128 stands for zero in the data rows.
Some points, each followed by its number:
154,122,117,131,128,125,165,104,100,123,122,145,151,145,115,149,105,113,136,146,143,174,131,126,110,140,122,102,153,119 0
147,126,130,135,106,136,145,118,122,109,107,124,122,124,141,133,140,126,85,146,145,140,137,152,159,116,118,125,158,112 1
136,171,139,135,110,94,114,117,98,71,75,185,130,180,95,99,136,97,126,147,161,155,155,149,127,120,89,101,167,117 2
187,105,157,171,136,139,120,133,87,99,143,27,109,85,196,166,178,142,126,123,173,135,150,154,163,154,149,138,100,69 3
27,116,159,81,204,169,83,142,200,248,190,127,92,84,152,140,105,192,169,110,28,51,82,122,141,138,184,197,77,198 4
138,126,81,130,112,100,162,130,116,122,147,148,133,118,92,130,99,139,126,157,112,126,136,119,118,125,125,109,152,117 5
141,103,173,158,101,145,99,151,175,95,101,111,120,122,157,161,143,155,99,115,178,88,174,113,147,108,124,162,67,114 6
114,119,153,145,117,139,71,125,178,123,80,161,157,145,150,127,143,131,86,94,134,93,142,124,124,141,98,167,93,133 7
60,140,105,108,163,125,134,127,153,185,140,204,121,126,66,97,119,112,148,112,84,119,94,119,115,171,115,117,167,185 8
129,108,100,118,99,152,135,123,116,121,146,95,113,94,122,149,134,135,119,142,142,157,148,107,142,129,138,120,141,103 9
73,137,104,129,143,95,118,145,116,136,169,138,88,114,128,128,115,137,122,165,89,116,122,129,121,141,100,120,119,173 10
117,106,170,156,114,110,69,134,158,86,126,114,168,153,139,136,155,112,135,84,179,98,160,149,109,120,139,146,105,150 11
155,102,110,129,146,110,192,113,111,94,134,131,137,103,130,130,129,127,141,168,144,168,97,123,126,156,118,71,155,73 12
84,97,178,110,183,141,79,151,193,200,131,136,119,97,138,182,127,148,161,119,100,85,115,131,103,120,133,196,37,167 13
109,87,179,103,159,146,111,126,133,192,188,95,128,101,176,139,132,156,129,145,84,128,118,144,162,115,146,170,54,124 14
159,136,119,143,118,141,131,161,112,78,101,99,113,145,145,127,155,131,100,164,160,125,148,115,104,135,146,97,176,91 15
95,125,162,147,108,140,77,132,113,107,103,108,187,143,162,139,139,108,113,130,159,100,155,159,141,116,125,144,83,104 16
141,126,110,106,152,113,144,98,106,126,138,141,118,113,117,115,101,134,144,156,115,139,112,121,125,166,165,104,168,131 17
Which three points above are nearest to each new point, looking only along the 3 directions in which the numbered points spread most? Their numbers follow each, nearest first.
132,126,170,149,168,112,96,111,171,112,111,109,122,116,153,127,113,122,123,119,135,120,148,114,129,117,137,168,110,116 -> 16 11 6
145,131,132,151,109,137,146,122,120,110,106,141,112,128,170,112,115,109,140,104,162,130,163,154,132,102,119,127,118,123 -> 1 15 16
169,135,113,141,91,129,157,121,96,94,119,95,148,177,123,158,119,123,129,129,178,130,158,127,144,114,141,110,134,109 -> 15 1 0
112,137,184,184,124,148,67,130,142,113,100,154,140,161,137,157,143,106,101,112,170,89,159,149,134,133,140,172,89,128 -> 11 7 16
125,114,153,172,108,122,104,157,92,136,108,104,121,133,141,152,133,120,100,162,138,129,126,138,121,121,108,147,115,139 -> 1 16 9
104,122,117,95,190,116,159,163,147,174,195,111,107,109,109,125,95,159,157,135,93,141,126,119,134,135,176,110,147,152 -> 10 17 5
102,136,123,124,156,110,124,100,141,176,163,112,113,85,102,121,97,178,174,138,83,102,80,133,115,151,158,100,130,152 -> 10 17 5
166,86,169,126,94,159,122,170,96,82,109,94,127,122,170,165,154,137,148,138,155,136,117,111,150,110,154,150,125,80 -> 3 1 9
136,158,125,127,91,111,128,131,156,125,113,147,132,121,78,108,163,109,129,123,125,140,131,141,142,136,106,111,167,108 -> 0 5 1
168,73,171,141,100,147,128,127,143,117,150,73,132,133,162,166,165,167,120,132,140,125,137,153,138,124,132,126,99,110 -> 3 6 9
103,158,149,124,156,121,126,147,138,166,137,154,131,142,145,105,113,142,130,111,108,126,127,135,97,124,135,139,130,161 -> 10 5 17
95,120,75,97,161,144,162,102,158,214,182,154,103,110,125,112,90,176,161,109,77,131,64,115,128,149,157,120,134,171 -> 10 8 17
133,147,129,124,111,120,137,120,151,119,132,113,140,114,119,123,129,127,103,137,132,123,143,142,90,107,114,111,140,119 -> 1 0 9
82,198,76,125,155,125,151,105,155,163,150,182,135,140,65,101,112,137,116,113,74,136,136,96,115,144,114,138,161,186 -> 8 10 5
